128 stands for zero in the data rows.
Each row has a hidden score. How much does it go up from the first row of each pair to the second? 15 means little or no change, 30 a big rise and 0 a big fall. The score is a weighted sum of the row's numbers plus the product of two more (or one squared), each taken from its middle value.
[124 120 142 158 154 138 150 158 147 145 163 139]
[119 134 143 166 144 127 128 145 151 153 169 141] ~ 16
[136 158 155 130 105 112 165 161 140 135 144 149]
[127 129 165 153 141 123 190 166 123 125 153 190] ~ 11
[126 142 158 159 131 124 170 163 136 130 165 175]
[132 138 169 161 124 123 151 155 150 130 176 175] ~ 13
[131 143 174 158 130 115 172 155 135 128 167 194]
[123 117 116 152 154 140  74  82 168 197 138  84] ~ 17
[140 145  84  90  98 106 116  95 109 113  65  78]
[119 111  92 112 150 151  81 115 108  85 115 136] ~ 18
[137 155 168 135 105 109 165 156 141 137 152 158]
[129 143 158 154 141 122 178 158 127 134 160 182] ~ 12
[146 160 131 103  99 110 162 164 146 134 121 123]
[124 110 140 157 154 143  97 117 167 178 171 100] ~ 10
[123 106 131 143 149 150  64  64 153 210 158  83]
[113 133 129 163 157 128 161 166 140 134 143 152] ~ 13
[122 134 145 157 144 129 147 155 144 145 162 150]
[131 119 176 156 134 134 168 159 135 138 177 163] ~ 16
[118 106 134 153 149 140  65  71 165 199 142  80]
[122 125 154 160 143 130 161 162 133 141 162 153] ~ 15
[120 118 156 161 139 137 139 159 149 144 170 135]
[118 109 115 136 155 149  71  60 149 189 134  89] ~ 10
[116 103 135 154 158 144  82  92 152 194 155  87]
[123 131 156 161 141 126 153 155 138 145 168 157] ~ 15
[151 119 100  84  96 113 133 154 129 104  79  73]
[123 103 124 137 153 152  66  59 158 200 144  78] ~ 11
[147 117  93  79  91 115 122  75  64  76  80 114]
[147 125  96  84 100 114 129 163 146 104  69  75] ~ 18
[124 145 141 155 144 128 171 165 130 133 159 173]
[157 148 118  88  85 104 140 159 154 119 102 106] ~ 21
[121 132 153 160 143 126 157 162 136 137 158 157]
[126 131 161 160 137 129 165 160 140 135 167 162] ~ 15
[132 158 153 153 130 120 171 157 136 130 166 190]
[153 154 115  93  88 108 119 153 166 133 105  91] ~ 22
[120 121 137 162 152 136 127 143 145 158 171 133]
[113 104 109 135 138 120 103 117  93 103 114  93] ~ 17
[135 156 159 143 115 117 167 158 138 138 161 166]
[149 138 100  95  91 100 134 157 141 105  80  94] ~ 15
[116 109  91 119 168 155  84  74 139 130 120 116]
[127 128 109  91  88 109 116  76  57  77  92 109] ~ 22
[147 114 105  83  92 106 123  73  56  72  74 134]
[154 168 135  97  88 112 142 154 166 140 133 113] ~ 28
[153 128  98  86  89 106 125 150 132  93  74  85]
[146 109  88  81  91 124 117  85  78 111  79  54] ~ 11
[132 141 163 154 131 126 169 158 138 133 170 176]
[116 110  93  96 131 157 119 111  57  77  85 138] ~ 7
[113  99  90 118 164 156  88  99 127  99 111 121]
[120 114  98 106 146 156  76 112 114  79 112 150] ~ 20
[127 143 147 152 126 114 117 135 165 162 143 119]
[141 134  78  94  93 106 112  73  65  75  74 121] ~ 13
[126 156 137 122  98 104  82 106 186 161  98  89]
[117 102 104  93 126 152 137  84  52  71  76 134] ~ 4
[134 161 133 122 105 110 114 141 180 154 116 101]
[147 105 116  88  86 110 113  69  64  78  98  99] ~ 11
[119 111  89  90 106 148 148  56  49  70  62 134]
[117 109  99 106 137 152  91 130  70  74  98 148] ~ 28
[131 149 152 113  93 111  96 132 186 154 110  87]
[127 119 175 154 139 133 177 164 129 132 168 170] ~ 11
[122 107  98 114 152 150  77 104 117 102 128 117]
[156 157 124  86  86 110 122 152 169 134 110  95] ~ 25
[121  96 107  94 139 159 107 128  61  74  94 144]
[124 140 132 158 144 131  95 121 168 170 172 120] ~ 18
[127 130 168 157 134 130 154 159 145 136 177 164]
[132 150 153 124 115 118 168 165 133 144 141 132] ~ 17
[124 132 156 160 139 128 144 154 151 141 166 152]
[119 105 117 141 166 149  77  67 148 201 133  87] ~ 12
[129 148 159 153 134 116 183 161 127 128 154 186]
[122 134 146 159 142 130 142 155 145 149 167 143] ~ 17
[119 112 112  97  97 109 127  67  47  72  61 136]
[121 119 127 143 156 133  84  65 150 202 134 103] ~ 12
[129 146 163 158 126 116 168 160 135 129 160 176]
[120 123 125 144 155 139  90  92 156 191 148 102] ~ 13
[137 145 145 103 103 116 111 141 180 152 108  85]
[124 140 146 159 142 127 177 167 134 128 155 172] ~ 10
[115 120 118 148 154 132  78  72 159 188 120  94]
[129 142 153 155 129 125 168 163 139 135 163 163] ~ 17
[136 114  88  91  99 111 126  80  50  74  62 125]
[148 123  95  87  95 115 135 165 141 105  77  73] ~ 16
[142 131  94  88  88 109 112  71  63  75  77 128]
[117 119 129 157 162 139 143 151 144 155 157 129] ~ 13
[126 131 163 159 136 128 173 165 130 131 165 170]
[147 120 100  81  95 111 133 152 117  94  71  75] ~ 15
[128 133 159 156 141 130 164 160 141 135 166 163]
[121 114 146 157 150 136 111 129 162 173 160 104] ~ 15
[123 113  94  89 127 153 134  97  50  72  77 148]
[121 117 142 157 154 130 116 129 150 172 154 115] ~ 24
[113 126 125 163 162 128 105 119 151 170 147 118]
[142 122 103  89  92 120 104 110 145 116  78  54] ~ 15
[119 118 127 156 159 139 105 120 150 179 163 108]
[133 148 155 138 120 120 167 162 134 143 154 146] ~ 18
[122 108 129 148 135 133  68  81 179 188 124  65]
[119 113 126 143 143 123  87  80 163 177 107  85] ~ 13
[131 151 147 130 121 117 171 164 133 142 140 140]
[122 118  98  93 116 148 133  80  55  71  78 148] ~ 8
[150 117 101  84  89 109 122 139 113  87  72  79]
[119 111  98  90  97 156 138  60  54  76  78 124] ~ 5
[122 107 111 139 117 115 100 109  92  99 119  92]
[116 109  85 110 157 158  82 108 111  93 114 133] ~ 5
[146 122  88  82  98 115 139 161 119 104  73  71]
[124 121 140 159 150 136 133 147 152 154 166 130] ~ 16
[120 117  97 121 153 144  74  84 140 113 124 124]
[121 120 144 151 145 126  99 111 163 179 138 102] ~ 20
[120 106 107 122 153 153  71  73 148 127 135 114]
[148 128  93  90  88 104 121 145 120  86  68  85] ~ 21
[130 134 163 160 125 130 156 158 143 140 179 160]
[128 143 171 160 121 123 160 159 144 132 176 174] ~ 14
[122 115  87  97 136 156 105 118  65  78  91 141]
[121 110 101 127 151 153  66  67 147 152 143  98] ~ 15
[125 137 160 155 139 126 177 163 129 133 162 175]
[117 109 112 120 155 142  79  91 128 103 125 132] ~ 12
[125 130 150 156 144 134 177 165 137 134 161 162]
[118 101  92 116 155 151  85 114 114  88 113 122] ~ 14
[131 141 162 153 130 127 165 156 136 142 174 165]
[120 127 147 164 147 132 136 150 148 150 172 141] ~ 15
[148 112 100  87  90 113 112  95 119  92  73  67]
[117 132 137 164 151 126 153 162 142 132 149 158] ~ 16
[131 137 160 160 133 123 168 160 135 130 165 179]
[152 119 108  82  91 112 133 156 133 100  80  80] ~ 18
[132 153 169 144 114 114 177 160 128 135 163 177]
[118 127 145 158 154 132 180 171 124 132 153 165] ~ 12
[141 133 103  89  88 106 118  97 112 107  68  82]
[146 150 157 108  93 113 136 153 162 146 138 107] ~ 24
[144 153 114  94  97 111 103 147 181 129  88  76]
[157 141 117  89  88 112 140 159 151 130 114  94] ~ 19
[138 152 164 134 105 118 158 159 144 142 161 141]
[116 128 144 157 149 122 129 138 144 160 147 132] ~ 11
[117 104 100  95 129 161 117 117  56  74  84 138]
[143 120  85  89 103 109 127  89  89 107  60  74] ~ 19
[133 149 142 111 102 109 108 141 178 149 103  91]
[125 131 141 156 142 136 131 147 157 157 173 130] ~ 13
[119 124 143 162 151 126 100 118 162 169 157 119]
[120 114 108 118 151 149  73  77 138 115 133 131] ~ 11
[117 124 140 162 149 136 146 162 146 143 160 136]
[131 148 167 143 124 116 179 161 133 131 156 176] ~ 16
[124 131 150 160 143 130 133 145 152 154 173 142]
[127 137 160 157 139 124 175 160 130 134 162 176] ~ 14
[120 100 107 126 152 137  83 106 112 106 126 107]
[123 116 111 100 115 147 113  86  62  74  91 148] ~ 15
[126 122 159 157 139 135 153 160 144 139 170 154]
[116 100  96 125 166 149  86  88 131 130 119 100] ~ 9
[134 143 165 157 128 124 158 152 144 137 175 172]
[120 142 150 159 146 123 175 164 134 128 154 179] ~ 14
[130 145 161 156 136 120 177 157 128 132 166 192]
[156 156 126  91  92 113 148 156 153 141 126 110] ~ 26
[123 118  89  99 157 153  90 110 111  86 110 142]
[130 136 159 154 134 130 170 161 139 130 165 173] ~ 19
[124 132 159 156 139 125 177 163 129 131 158 178]
[131 132 166 162 129 130 154 157 147 136 181 168] ~ 16
[124 115 123 144 148 136  71  67 171 194 128  83]
[124 119 150 157 145 135 123 145 159 155 164 123] ~ 18
[154 128 110  87  96 118 145 164 146 129 106  81]
[121 118 144 157 153 132 108 124 153 180 159 106] ~ 9
[127 148 164 149 123 115 175 162 127 136 157 172]
[143 147 167 115  99 116 155 156 145 147 149 127] ~ 21
[127 135 165 153 132 130 173 163 132 135 170 171]
[123 154 139 166 142 119 166 160 134 131 158 181] ~ 14
[115 117 130 149 154 128 103 107 156 188 126  91]
[134 150 156 155 122 120 155 156 146 134 164 164] ~ 18
[133 141 166 152 127 124 171 157 134 137 171 174]
[119 120  88  99 125 152 115 105  61  72  83 141] ~ 10
[120 111 131 149 155 148  78  94 160 198 165  81]
[119  96 132 137 153 146  79  69 152 193 128  82] ~ 13
[120 104 103  87 106 153 148  59  52  72  71 130]
[128 140 164 159 130 123 166 160 139 129 168 180] ~ 25
[119 113 111 129 158 150  71  56 139 179 140 103]
[126 130 154 158 139 132 132 149 158 148 174 141] ~ 20
[150 133  86  91 100 110 134 158 138 115  80  80]
[128 160 152 161 134 116 167 155 138 132 165 190] ~ 13
[119 114  92 101 146 151  95 126  73  81 103 145]
[126 119 152 161 139 137 140 154 154 149 174 133] ~ 18
[139 151 129  98  92 109 102 148 176 133  96  79]
[139 158 152 110 101 104 115 142 173 148 114 102] ~ 15
[113 123  85  90  98 141 136  60  48  65  59 136]
[117 110 103 109 153 146  86 116  97  80 108 148] ~ 23
[123 107 104 114 149 143  83 113 101  92 124 126]
[118 110 118 154 169 145  95 104 153 189 152  90] ~ 12
[147 163 134  97  91 110 116 146 171 148 116  97]
[120 109 111 130 148 147  66  68 150 157 138  92] ~ 5
[144 115  97  88  93 114 117 110 130  97  64  68]
[120 105  99 111 150 156  73 112 106  91 123 129] ~ 17
[131 132 100  82  92 112 123  70  58  75  70 133]
[129 126 162 153 141 134 173 160 131 140 170 164] ~ 18
[154 109 104  87  93 116 130 157 141 100  79  71]
[119 109 142 156 148 133 103 120 168 180 142  89] ~ 13
[129 139 163 159 128 129 161 159 142 136 175 169]
[117 109 112 143 163 145  77  68 146 199 129  86] ~ 12
[114 104  82 107 158 156  92 130  77  81  98 138]
[129 146 167 150 118 115 166 161 134 139 162 160] ~ 20
[121 113 139 158 150 144 115 137 157 171 177 108]
[125 137 150 160 141 129 154 157 141 143 169 155] ~ 15
[121 123 127 147 147 130  80  78 170 191 128  94]
[137 172 138 120 103 106 153 160 153 136 126 135] ~ 20
[118 106 107 126 157 152  68  70 147 133 136 111]
[149 129 106  87  96 113 145 166 139 121  94  82] ~ 24
[144 112 102  86  92 112 118  72  56  81  78 124]
[128 127 181 159 131 124 170 159 129 135 174 176] ~ 17
[121 117 105 111 144 147  72 107 103  91 127 145]
[129 137 160 150 135 130 178 163 134 132 165 173] ~ 14
[154 129 109  82  89 107 137 159 142 102  80  92]
[120 126 142 159 135 120  94 121 170 171 136 100] ~ 14
[120 138 147 158 121 115 110 143 170 157 138 106]
[122 112  99  93 132 149 119 102  58  75  88 144] ~ 7
[129 155 155 151 124 115 181 164 136 122 151 187]
[128 145 158 154 133 123 174 160 134 133 163 180] ~ 16
[123 109  98  82 121 156 147  76  48  75  75 139]
[135 159 156 136 113 108 170 159 138 134 144 165] ~ 29
[150 157 146 101  95 116 155 158 149 143 139 122]
[142 162 154 125 110 114 156 153 145 146 151 143] ~ 10
[121 115 104  94 140 147 108 123  60  71  90 162]
[127 133 164 156 139 127 169 161 133 136 165 167] ~ 17
[119 105 108 117 144 150  69 111 114  85 123 133]
[121 128 126 155 154 138 121 139 158 160 161 121] ~ 12
[118 115  92  99 134 154 110 116  57  77  88 145]
[121 105 108 121 154 148  76  83 136 126 132 108] ~ 16
[115 116 116 153 151 136  91  97 166 189 128  85]
[115 103 117 145 160 150  80  73 146 208 139  79] ~ 15
[129 141 167 164 127 122 155 155 141 134 175 176]
[137 148 167 126 107 122 158 156 145 148 159 136] ~ 20
[140 152 176 130 105 115 162 154 140 143 165 155]
[135 160 144 141 112 117 157 158 147 141 153 146] ~ 13
[152 128  87  88  99 113 137 164 147 105  75  80]
[123 124 143 158 148 134 119 140 154 159 168 127] ~ 15
[140 169 148 119 100 109 159 157 143 143 146 138]
[153 154 102  95  93 106 143 162 153 126 102 102] ~ 14
[133 139 170 158 124 124 164 156 144 130 175 181]
[118 125 139 157 148 136 115 138 158 163 166 117] ~ 17
[126 124 173 158 139 127 167 158 132 137 169 169]
[124 138 158 162 132 123 142 153 148 141 171 160] ~ 15
[157 142 102  87  94 107 140 158 149 119  93  95]
[147 117  98  86  89 113 112  72  71 107  90  67] ~ 11
[120 134 147 162 147 125 169 166 135 130 155 168]
[116  96 113 142 164 147  73  65 144 181 127  87] ~ 13
[121 116 169 154 139 133 178 170 127 132 164 164]
[124 116 102 111 143 151  65 110 108  89 126 135] ~ 17
[123 141 144 160 148 127 164 158 133 143 164 162]
[150 151 109  97  88 108 102 152 172 126  97  79] ~ 20
[121 113 130 149 153 140  78  79 156 200 147  92]
[114 106  92 121 164 159  79  75 141 130 126 111] ~ 9
[116 129 101 147 159 131  75  65 161 185 115  95]
[154 132  77  85  95 117 135 164 149 105  75  74] ~ 19
[129 144 171 141 116 117 173 163 137 135 156 161]
[125 127 156 153 144 130 155 157 145 141 163 155] ~ 13
[147 153 147 103  96 116 154 159 144 146 140 115]
[122 104 110 110 107 111 131  70  48  75  79 135] ~ 7
[121 146 145 165 142 120 146 156 145 139 160 159]
[151 134  85  83  99 109 148 163 134 104  70  89] ~ 14
[144 164 158 113  94 107 151 155 150 140 142 130]
[128 150 138 164 139 120 171 160 136 133 157 176] ~ 7
[122 125 156 156 147 132 174 166 130 135 162 165]
[119 114 125 145 154 135  82  74 161 194 126  94] ~ 13
